In the data rows, zero lies at 4.5, halfway between 4 and 5.
Here are some points:
[4 3 7 3 2 3 3 4 6 5 4 3 4 2 6 3]
[5 6 5 6 1 1 3 3 6 5 5 5 1 5 6 3]
[6 6 2 5 9 6 8 5 4 2 8 7 6 8 4 6]
[3 5 4 6 4 8 6 3 4 5 6 4 5 7 3 3]
[2 4 5 6 0 4 4 2 5 7 6 2 3 7 3 1]
[6 5 5 4 5 2 3 5 5 4 4 5 3 3 6 6]
[2 3 5 5 3 7 5 3 5 5 4 2 5 5 3 3]
[4 3 4 4 8 8 6 6 4 4 5 5 7 5 4 6]
[2 6 3 8 2 3 4 2 4 6 6 4 2 6 4 1]
[2 3 6 4 2 9 5 4 4 6 5 2 7 6 2 3]
[5 5 7 4 0 0 1 3 6 7 4 4 2 2 7 4]
[7 7 2 7 8 2 6 4 4 3 5 8 4 7 5 4]
[4 7 3 8 3 2 5 3 4 5 6 5 2 7 4 2]
[4 8 0 9 6 1 7 2 5 3 8 8 1 9 5 2]
[4 5 5 4 3 5 4 4 4 6 5 4 5 5 4 4]
[4 5 6 5 2 2 3 4 5 5 5 4 3 4 5 4]
[5 3 6 3 4 5 3 5 5 5 3 3 5 2 5 5]
[6 4 5 3 5 5 4 6 4 4 2 4 6 2 5 6]
[4 4 4 3 7 7 6 6 4 3 4 5 7 5 4 6]
[5 5 5 4 3 4 3 5 5 5 4 5 4 3 5 5]
[4 5 4 4 5 4 5 5 4 4 5 5 5 6 4 5]
[4 1 8 0 3 7 2 7 5 6 1 1 8 0 4 7]
[3 2 8 2 1 4 2 5 5 6 2 2 4 1 5 5]
[4 4 5 3 5 4 4 5 4 4 4 4 5 4 4 5]
[7 3 5 3 7 3 3 6 6 3 2 5 5 1 6 7]
[5 5 4 6 4 2 4 3 5 4 6 5 2 6 5 3]
[5 4 0 4 9 9 9 6 2 1 6 7 9 7 2 8]
[4 5 4 5 6 6 6 5 5 4 5 5 5 5 4 4]
[6 6 5 5 4 2 4 4 5 5 3 5 3 3 6 5]
[6 5 5 4 4 0 2 5 5 4 4 6 3 3 7 5]
[5 4 6 4 5 5 4 4 5 4 4 5 5 3 5 4]
[2 2 8 4 0 6 3 3 5 7 3 0 6 4 3 3]
[6 5 3 5 8 3 4 5 4 4 4 6 4 4 5 6]
[4 4 7 3 0 4 3 4 5 6 4 2 3 3 5 4]
[4 4 3 5 8 8 7 5 3 3 6 4 8 6 3 6]
[6 5 4 3 6 3 4 5 4 4 4 6 5 4 5 7]
[3 3 6 3 4 5 4 5 5 6 3 3 5 3 5 5]
[5 4 3 4 8 8 6 5 4 4 4 5 7 5 3 6]
[3 4 5 5 3 5 5 4 4 6 5 4 4 5 5 4]
[2 5 2 8 5 5 7 2 4 5 7 6 4 9 4 2]
[2 5 3 5 6 8 7 4 3 4 6 4 6 8 3 4]
[6 6 4 5 6 2 4 6 5 4 3 6 3 3 6 5]
[7 6 4 5 6 1 3 5 5 3 4 6 3 4 6 5]
[5 4 5 4 4 3 4 5 4 4 4 5 4 3 5 5]
[5 5 4 5 4 3 3 5 5 5 4 4 3 3 5 4]
Then 31 other points, each followed by its number:
[6 4 6 3 4 3 3 6 5 5 3 4 4 1 7 6] 0
[7 3 4 2 8 5 4 7 4 3 4 6 5 3 5 6] 1
[4 4 5 5 3 6 4 4 5 5 5 4 5 4 4 4] 2
[6 4 6 2 4 5 3 6 4 4 3 3 5 1 5 6] 3
[4 5 3 6 6 6 7 3 4 5 6 6 5 7 4 4] 4
[4 5 2 6 5 6 6 4 5 4 5 5 5 7 3 3] 5
[4 4 5 5 4 7 5 4 4 4 4 4 5 5 3 4] 6
[9 3 8 1 7 1 1 8 6 3 1 6 5 0 8 9] 7
[3 4 6 5 1 4 4 3 5 7 4 3 4 4 5 3] 8
[7 6 5 5 6 3 4 5 5 3 4 6 4 3 6 6] 9
[5 4 5 3 5 6 4 6 4 4 3 4 6 3 4 6] 10
[4 4 5 4 3 5 4 4 4 5 4 4 4 4 4 4] 11
[7 5 5 4 7 4 4 5 5 3 4 6 4 3 6 6] 12
[2 7 4 6 2 4 5 2 5 5 7 3 1 9 3 1] 13
[2 2 6 4 3 9 5 5 3 6 4 1 7 5 2 4] 14
[7 5 3 5 7 2 4 6 5 3 5 7 3 5 6 5] 15
[3 6 1 7 6 6 8 3 4 4 8 7 4 9 3 4] 16
[4 4 5 5 3 5 5 5 4 5 4 4 5 4 4 3] 17
[0 4 5 6 0 7 6 2 4 7 6 2 5 8 2 0] 18
[4 1 6 2 5 9 5 6 4 5 3 2 8 2 3 7] 19
[6 4 2 4 9 7 7 7 4 2 5 7 7 5 5 8] 20
[8 7 2 6 7 0 5 4 5 3 6 8 2 6 6 5] 21
[4 5 3 6 4 1 5 3 5 5 5 5 2 6 5 3] 22
[4 5 3 5 7 7 7 5 4 4 6 5 6 6 4 5] 23
[3 2 7 2 2 8 3 5 4 6 3 2 6 1 4 5] 24
[3 3 4 3 6 9 7 6 3 4 5 4 8 4 3 5] 25
[6 5 6 4 3 1 2 4 5 5 4 4 4 2 6 4] 26
[6 6 0 5 9 5 8 5 4 1 6 9 5 7 5 6] 27
[4 4 4 6 6 6 6 5 5 4 6 5 5 6 3 4] 28
[5 6 2 6 7 4 6 4 4 4 6 6 3 6 5 5] 29
[6 6 3 6 5 2 5 3 5 4 5 6 3 6 5 4] 30
Which of these numbered points is nearest to each point below, ignoring the 3 directions in which the first points spread most? Its number follows each.
[3 3 6 5 2 5 4 4 5 6 4 3 4 4 4 4] > 19
[3 4 6 4 3 6 4 4 5 6 5 4 4 6 4 5] > 16
[6 5 5 5 2 1 3 5 5 4 5 5 2 5 5 3] > 15
[2 2 7 3 0 8 4 3 4 6 5 0 5 4 3 3] > 3
[6 5 3 3 8 6 5 7 4 2 4 6 6 4 5 7] > 10
[2 2 6 3 3 9 6 4 3 5 5 1 8 4 2 4] > 26
[3 3 6 3 2 7 3 5 4 6 3 2 6 3 3 4] > 10
[5 5 3 4 7 5 6 5 4 4 5 6 6 5 4 5] > 18
[5 5 2 5 7 5 6 5 4 4 5 5 4 6 4 5] > 29
[5 6 2 6 7 5 7 4 4 3 6 7 4 8 4 4] > 11
[7 5 6 3 4 0 1 6 6 4 2 5 3 0 7 7] > 10
[7 7 5 6 4 0 3 4 6 5 6 6 2 5 6 5] > 21
[3 5 5 6 2 5 6 2 5 5 7 4 4 8 3 2] > 21
[2 3 7 4 0 7 4 4 5 6 5 2 4 4 3 3] > 2
[8 4 6 2 7 3 3 7 5 4 3 5 6 1 6 8] > 21
[6 1 9 1 3 6 1 7 5 6 1 2 6 0 5 7] > 15
